B =
[[-95.45, 113.54, 78.47, -54.09, -44.34, 109.99, 79.40, 21.45, 80.72, 59.43, -41.48, 41.21],
 [83.92, -155.64, 40.52, 6.05, -136.06, -171.41, 4.02, 6.48, -12.60, 124.70, 26.34, -41.74],
 [-14.71, -88.62, -20.11, 71.06, -18.70, -106.20, -175.22, -23.49, -35.27, -44.72, -214.24, 126.91],
 [-7.02, 111.64, -108.46, 24.97, 124.30, -68.64, 242.09, 1.61, -43.82, 61.51, -72.87, 41.12],
 [-248.60, 119.99, -95.45, -15.65, -123.85, 79.05, -184.45, 12.85, -77.19, -12.31, -218.15, -106.41],
 [-34.11, -24.09, -127.45, -61.18, 43.58, 59.17, -26.90, -34.64, -142.26, -87.00, 42.29, -174.73]]
B[0][0] => -95.45
B[5] => [-34.11, -24.09, -127.45, -61.18, 43.58, 59.17, -26.90, -34.64, -142.26, -87.00, 42.29, -174.73]
B[1][9] => 124.70
B[3] => [-7.02, 111.64, -108.46, 24.97, 124.30, -68.64, 242.09, 1.61, -43.82, 61.51, -72.87, 41.12]
B[0] => [-95.45, 113.54, 78.47, -54.09, -44.34, 109.99, 79.40, 21.45, 80.72, 59.43, -41.48, 41.21]
B[2] => [-14.71, -88.62, -20.11, 71.06, -18.70, -106.20, -175.22, -23.49, -35.27, -44.72, -214.24, 126.91]
B[:, 5] => [109.99, -171.41, -106.20, -68.64, 79.05, 59.17]
B[:, 6] => [79.40, 4.02, -175.22, 242.09, -184.45, -26.90]
B[4][1] => 119.99
B[:, 8] => [80.72, -12.60, -35.27, -43.82, -77.19, -142.26]
B[1] => [83.92, -155.64, 40.52, 6.05, -136.06, -171.41, 4.02, 6.48, -12.60, 124.70, 26.34, -41.74]
B[3][4] => 124.30
B[1][2] => 40.52
B[1][8] => -12.60
B[:, 11] => [41.21, -41.74, 126.91, 41.12, -106.41, -174.73]
B[5][7] => -34.64
B[3][7] => 1.61
B[4] => [-248.60, 119.99, -95.45, -15.65, -123.85, 79.05, -184.45, 12.85, -77.19, -12.31, -218.15, -106.41]
B[2][11] => 126.91
B[3][6] => 242.09
B[2][8] => -35.27
B[:, 7] => [21.45, 6.48, -23.49, 1.61, 12.85, -34.64]
B[2][10] => -214.24
B[0][1] => 113.54
B[1][4] => -136.06
B[:, 0] => [-95.45, 83.92, -14.71, -7.02, -248.60, -34.11]
B[0][7] => 21.45
B[4][4] => -123.85
B[3][2] => -108.46
B[3][11] => 41.12
B[4][0] => -248.60

M = [[0.18, 0.03, -0.18, -0.16], [0.00, 0.06, -0.08, -0.01], [-0.05, -0.09, 0.04, -0.02], [0.18, 0.05, -0.20, -0.15], [-0.04, -0.08, 0.03, -0.03], [-0.05, -0.09, 0.05, -0.03]]
M[0,0] -> 0.18
M[3,1] -> 0.05
M[:, 2] -> [-0.18, -0.08, 0.04, -0.20, 0.03, 0.05]
M[3,0] -> 0.18
M[0,1] -> 0.03
M[2,1] -> -0.09
M[0] -> [0.18, 0.03, -0.18, -0.16]
M[2,0] -> -0.05
M[3] -> [0.18, 0.05, -0.20, -0.15]
M[5,3] -> -0.03
M[1] -> [0.00, 0.06, -0.08, -0.01]
M[5,1] -> -0.09
M[0,3] -> -0.16
M[2] -> [-0.05, -0.09, 0.04, -0.02]
M[1,3] -> -0.01
M[:, 0] -> [0.18, 0.00, -0.05, 0.18, -0.04, -0.05]

A =
[[  9  -4  10   3  53 -18 -14   5]
 [ -1 -32 -13  18   2   6  -2 -11]
 [-11   4  -5   2   5   5  28  24]
 [-20  32   4  25  51  -8  34  14]
 [-10  21  29 -20 -25 -15 -41  -6]
 [-38  -5  46 -31   3  13  20  17]
 [-28 -20  -4   3 -10   3  14  -7]
 [ 21 -13   8  19  14 -12  16 -11]]
A[0, 0]: 9
A[5, 3]: -31
A[7, 6]: 16
A[0, 2]: 10
A[:, 5]: [-18, 6, 5, -8, -15, 13, 3, -12]
A[5, 1]: -5
A[2, 6]: 28
A[0, 7]: 5
A[2]: [-11, 4, -5, 2, 5, 5, 28, 24]
A[2, 4]: 5
A[2, 0]: -11
A[5, 5]: 13
A[3, 3]: 25
A[5]: [-38, -5, 46, -31, 3, 13, 20, 17]
A[0, 4]: 53
A[1, 7]: -11
A[7, 2]: 8
A[:, 6]: [-14, -2, 28, 34, -41, 20, 14, 16]
A[6, 0]: -28
A[4]: [-10, 21, 29, -20, -25, -15, -41, -6]
A[2, 2]: -5
A[5, 7]: 17
A[1]: [-1, -32, -13, 18, 2, 6, -2, -11]
A[0]: [9, -4, 10, 3, 53, -18, -14, 5]
A[:, 1]: [-4, -32, 4, 32, 21, -5, -20, -13]
A[1, 1]: -32
A[5, 2]: 46
A[:, 0]: [9, -1, -11, -20, -10, -38, -28, 21]

arr =
[[  42   54 -160  -30  335  665  639  512]
 [ -52  204   11 -798 -771 -293 -312  179]
 [  43 -157  -36  -40   91  241  352  193]
 [ 129  466  218  461  344    8 -206   63]
 [  46 -203  -43  -27  103  312  462  194]
 [ 176  -80  422  566   79 -264 -162 -821]
 [ 155  -82   70  656  365  151  174   -9]
 [ -44   64 -227 -427   88  326  326  631]
 [ -60   84 -126 -631  -48  139  146  444]
 [  48 -144  -41  -12  172  399  530  206]
 [ 161  116  211  653  351   81   11  -35]
 [  29  173   17 -193 -132  -75 -119  174]
 [  32  172   20 -167 -100  -69 -116  174]]
arr[0][0]: 42
arr[7][0]: -44
arr[12][2]: 20
arr[8][0]: -60
arr[11][1]: 173
arr[6][1]: -82
arr[10][1]: 116
arr[1][3]: -798
arr[11][6]: -119
arr[:, 0]: [42, -52, 43, 129, 46, 176, 155, -44, -60, 48, 161, 29, 32]
arr[7][3]: -427
arr[3][1]: 466
arr[9][3]: -12
arr[5][2]: 422
arr[2][1]: -157
arr[7][5]: 326
arr[:, 1]: [54, 204, -157, 466, -203, -80, -82, 64, 84, -144, 116, 173, 172]
arr[:, 6]: [639, -312, 352, -206, 462, -162, 174, 326, 146, 530, 11, -119, -116]
arr[5][0]: 176
arr[1][7]: 179
arr[10][4]: 351
arr[3][6]: -206
arr[:, 3]: [-30, -798, -40, 461, -27, 566, 656, -427, -631, -12, 653, -193, -167]
arr[10][6]: 11
arr[6][6]: 174
arr[3][2]: 218
arr[4][6]: 462
arr[:, 2]: [-160, 11, -36, 218, -43, 422, 70, -227, -126, -41, 211, 17, 20]
arr[10][7]: -35
arr[4][3]: -27
arr[12][4]: -100
arr[2][3]: -40
arr[2]: [43, -157, -36, -40, 91, 241, 352, 193]

x =
[[ 25 -29  37  44 -30  46  22 -25  48 -22 -17 -24]
 [-25  25 -44 -48  25 -49 -33  28 -55  32  23  21]
 [ 17 -22  29  42 -36  54  21 -21  44 -23 -29 -29]
 [ 13 -24  41  33 -19  53  25 -25  54 -20 -30 -24]
 [ 22 -23  46  48 -24  54  35 -28  50 -26 -36 -31]
 [-21  20 -38 -35  23 -46 -25  29 -56  26  37  28]]
x[-6, -12] -> 25
x[-6, 3] -> 44
x[-6] -> [25, -29, 37, 44, -30, 46, 22, -25, 48, -22, -17, -24]
x[-4, -8] -> -36
x[:, -6] -> [22, -33, 21, 25, 35, -25]
x[:, 0] -> [25, -25, 17, 13, 22, -21]
x[-2, -7] -> 54
x[-4] -> [17, -22, 29, 42, -36, 54, 21, -21, 44, -23, -29, -29]
x[0, -10] -> 37
x[5] -> [-21, 20, -38, -35, 23, -46, -25, 29, -56, 26, 37, 28]
x[-4, 2] -> 29
x[4, 8] -> 50
x[-4, 7] -> -21
x[-5, 6] -> -33
x[4, -10] -> 46
x[0, -8] -> -30
x[-5, 2] -> -44
x[-1, -6] -> -25
x[0, -4] -> 48
x[-5] -> [-25, 25, -44, -48, 25, -49, -33, 28, -55, 32, 23, 21]
x[4, 1] -> -23
x[5, 3] -> -35
x[0, 1] -> -29
x[-3, -3] -> -20
x[-3] -> [13, -24, 41, 33, -19, 53, 25, -25, 54, -20, -30, -24]
x[-1, 4] -> 23
x[-5, -7] -> -49
x[-5, 10] -> 23
x[2, 9] -> -23
x[-3, 8] -> 54
